In the rows, 100 means zero.
D: 3 groups of rows, each row roughly a mix of its group's hidden directions
D (108 x 15)
[[95,92,131,77,64,106,100,89,116,126,111,106,73,75,116],
[94,98,145,80,96,92,117,63,118,105,100,69,88,100,106],
[144,79,121,94,91,87,65,93,88,85,119,88,113,115,95],
[130,109,115,102,105,85,120,114,97,89,136,93,142,98,122],
[78,131,81,98,89,101,146,77,121,94,84,102,111,113,108],
[69,111,119,123,110,106,93,99,146,111,97,103,112,124,76],
[76,69,85,73,103,74,99,115,57,92,90,94,109,87,100],
[110,95,126,77,93,65,102,88,67,110,94,84,98,65,85],
[66,75,119,84,90,89,129,114,104,72,108,101,117,86,74],
[137,91,69,86,108,104,95,117,55,92,86,97,92,85,113],
[87,110,121,140,113,93,97,101,129,68,106,67,98,109,110],
[133,70,104,78,84,80,79,96,97,91,133,89,126,104,108],
[118,100,97,104,152,90,67,78,77,99,89,95,87,93,95],
[145,116,114,115,97,97,105,122,96,83,125,101,135,118,106],
[108,90,120,62,86,76,100,69,82,117,110,103,91,66,95],
[105,114,91,108,118,102,86,135,85,94,64,85,115,121,66],
[90,132,63,117,120,113,127,125,113,99,102,119,120,108,101],
[65,90,101,105,137,71,83,115,101,77,84,76,113,101,90],
[125,126,106,116,142,95,81,93,118,79,102,79,92,114,120],
[88,79,90,72,57,110,124,68,89,117,102,106,95,90,109],
[84,112,126,102,110,106,93,126,92,99,101,72,139,130,120],
[96,107,89,86,75,124,116,98,107,139,98,139,111,117,81],
[115,95,104,142,69,130,109,129,95,91,112,92,98,121,114],
[91,97,128,86,122,91,82,78,117,95,112,59,121,128,100],
[58,113,94,85,116,71,120,89,106,100,69,91,121,100,80],
[98,93,153,126,89,81,86,123,97,99,125,87,103,97,86],
[115,110,71,130,115,123,102,132,91,92,68,88,108,121,96],
[96,77,45,86,91,105,70,116,91,106,94,122,101,104,94],
[93,92,102,83,141,68,76,84,102,74,99,80,91,77,109],
[86,78,74,56,104,80,105,82,70,98,86,99,99,77,107],
[67,105,77,102,68,109,137,120,128,102,110,115,110,96,100],
[96,116,129,82,104,116,105,93,141,68,114,116,88,77,105],
[126,127,99,122,147,88,88,98,96,79,95,81,95,110,119],
[75,118,75,75,105,96,128,63,117,108,72,104,109,101,95],
[68,69,95,104,85,113,129,103,83,71,80,91,112,92,125],
[119,103,86,120,121,89,71,98,106,123,97,65,99,139,100],
[72,110,95,124,107,117,101,123,128,111,89,113,120,136,78],
[112,75,66,81,108,124,80,113,75,123,76,114,101,101,85],
[69,74,92,103,89,104,121,125,74,89,65,81,114,102,85],
[100,74,104,108,115,115,62,88,127,82,128,96,78,100,123],
[76,116,86,92,68,106,145,97,99,118,86,116,120,115,91],
[102,130,108,82,93,132,95,108,118,110,80,119,72,75,73],
[63,75,106,86,71,119,126,116,95,77,81,106,113,85,95],
[74,92,71,109,106,124,137,93,84,71,82,112,98,78,101],
[149,81,96,88,108,82,78,103,68,96,116,103,115,88,116],
[120,104,121,123,97,112,83,120,117,88,146,118,89,111,120],
[131,94,57,79,126,96,94,93,79,113,91,119,90,83,114],
[76,85,93,92,135,86,86,65,94,110,88,93,72,70,96],
[83,110,102,103,138,101,120,105,115,70,87,80,82,84,66],
[121,95,70,89,153,86,76,78,89,101,103,101,100,92,101],
[118,88,77,84,130,97,71,101,60,113,81,106,92,87,117],
[72,72,52,79,103,86,100,94,111,107,117,109,107,75,104],
[49,121,93,99,99,119,127,116,122,111,86,93,110,117,108],
[91,107,97,66,81,106,115,66,113,136,100,131,103,97,86],
[85,78,104,86,80,87,120,80,111,96,145,130,113,88,99],
[77,97,90,88,100,108,114,119,108,84,97,116,118,100,42],
[63,61,92,106,101,90,137,89,94,75,107,83,108,94,104],
[116,138,106,129,109,117,130,106,94,101,77,123,75,92,95],
[112,126,95,123,137,82,101,119,95,69,78,72,104,99,103],
[87,86,126,82,88,93,115,82,130,78,139,116,104,84,113],
[50,103,117,86,90,82,116,83,125,115,105,113,117,107,82],
[75,116,74,123,151,103,90,90,105,99,87,108,88,95,81],
[78,106,103,100,57,119,131,90,118,121,113,125,109,119,98],
[78,77,99,114,111,95,121,111,81,61,81,73,119,107,120],
[121,78,105,89,96,99,86,63,88,97,91,66,76,68,109],
[56,68,96,101,76,109,102,126,95,107,114,118,116,123,97],
[100,95,109,106,148,84,62,91,88,90,112,76,122,109,98],
[83,93,98,112,119,95,124,122,69,66,67,80,110,93,98],
[94,101,92,109,126,93,93,125,102,86,81,72,117,128,59],
[73,67,103,94,68,108,122,105,88,75,99,111,128,96,123],
[106,102,120,111,117,94,94,116,94,58,85,77,120,113,137],
[72,78,101,82,55,131,114,96,108,114,89,112,89,82,102],
[106,91,65,77,113,103,92,134,72,97,109,136,105,107,112],
[89,93,76,110,95,109,119,118,57,77,74,116,128,98,104],
[134,118,120,105,122,62,85,103,87,92,127,107,116,106,117],
[139,126,92,131,111,124,100,101,119,79,104,91,85,109,124],
[106,128,71,111,123,128,94,117,95,84,65,107,104,108,74],
[89,94,79,101,68,140,100,105,84,118,60,104,92,96,113],
[102,99,150,108,60,97,114,107,111,88,120,83,115,110,100],
[89,104,97,111,137,115,67,107,141,106,100,116,103,122,85],
[116,93,62,88,131,101,85,131,73,79,98,113,98,101,119],
[93,75,105,84,87,86,108,89,75,115,95,105,77,51,119],
[79,76,139,80,86,93,85,99,75,112,90,72,100,89,123],
[120,93,81,64,64,113,113,119,89,119,87,110,102,107,128],
[122,123,119,109,128,98,92,86,112,78,105,89,82,92,145],
[99,95,117,100,57,98,116,126,112,91,129,94,136,112,110],
[132,88,131,88,122,81,79,63,89,97,103,78,88,93,100],
[93,103,90,101,146,97,78,61,112,100,87,92,76,104,77],
[118,69,93,95,68,90,87,115,66,103,104,120,91,67,110],
[85,85,83,109,95,101,109,130,64,88,68,94,131,115,85],
[143,95,135,100,91,86,94,104,90,85,127,85,128,110,110],
[112,89,127,92,92,74,75,92,127,125,131,80,100,122,107],
[71,104,126,108,129,86,96,86,120,89,122,67,126,110,97],
[98,97,71,118,109,101,122,98,60,71,94,120,123,95,123],
[101,64,115,88,98,83,64,75,77,103,95,90,76,77,96],
[73,108,91,58,115,81,103,91,108,119,104,140,114,100,86],
[93,74,114,94,93,78,103,76,129,96,148,96,110,110,115],
[90,81,121,79,72,93,88,97,133,133,122,91,93,109,78],
[86,79,87,96,58,115,112,108,68,103,88,125,123,96,119],
[94,129,64,95,106,96,137,113,85,96,66,104,120,112,96],
[134,108,126,113,120,95,80,69,112,83,105,88,90,121,73],
[95,114,114,93,118,102,111,83,125,109,103,86,51,69,85],
[68,88,119,94,139,84,76,74,94,103,98,69,98,90,103],
[116,71,99,89,124,75,67,84,70,100,110,94,99,72,109],
[97,87,68,101,136,95,65,96,70,107,82,111,84,81,98],
[80,97,132,139,104,102,86,97,134,94,97,68,102,111,85],
[90,76,72,108,95,95,117,61,106,101,140,116,106,103,119],
[95,94,91,88,113,81,105,74,84,95,58,61,100,77,90]]

one row of each group, then the others: which group is each in?
[82,79,81,95,85,111,108,66,133,125,128,103,83,101,88]  <54>
[67,101,83,87,65,114,129,96,137,109,93,108,86,106,91]  <34>
[90,135,98,105,74,91,154,88,105,87,99,97,109,106,116]  <58>

[73,104,121,104,115,81,87,127,120,90,137,128,112,116,101]  <58>
[140,92,142,88,76,94,93,105,82,95,110,83,115,111,118]  <34>
[131,124,65,94,125,103,125,117,98,103,108,116,125,104,120]  <34>
[140,139,87,88,93,106,124,108,86,114,101,133,102,100,102]  <58>
[121,88,121,112,122,86,67,98,99,74,118,73,80,80,116]  <58>
[77,68,97,77,56,98,92,125,89,109,107,95,118,96,119]  <34>
[104,80,89,78,126,95,64,84,69,115,76,94,80,89,109]  <34>
[112,127,57,104,115,129,113,108,114,97,86,123,104,124,110]  <58>
[94,140,109,125,101,119,135,102,131,94,94,106,96,121,84]  <34>
[110,131,121,136,119,108,89,122,130,104,101,104,107,121,80]  <58>
[122,77,110,92,118,69,90,63,99,92,126,91,95,70,97]  <34>
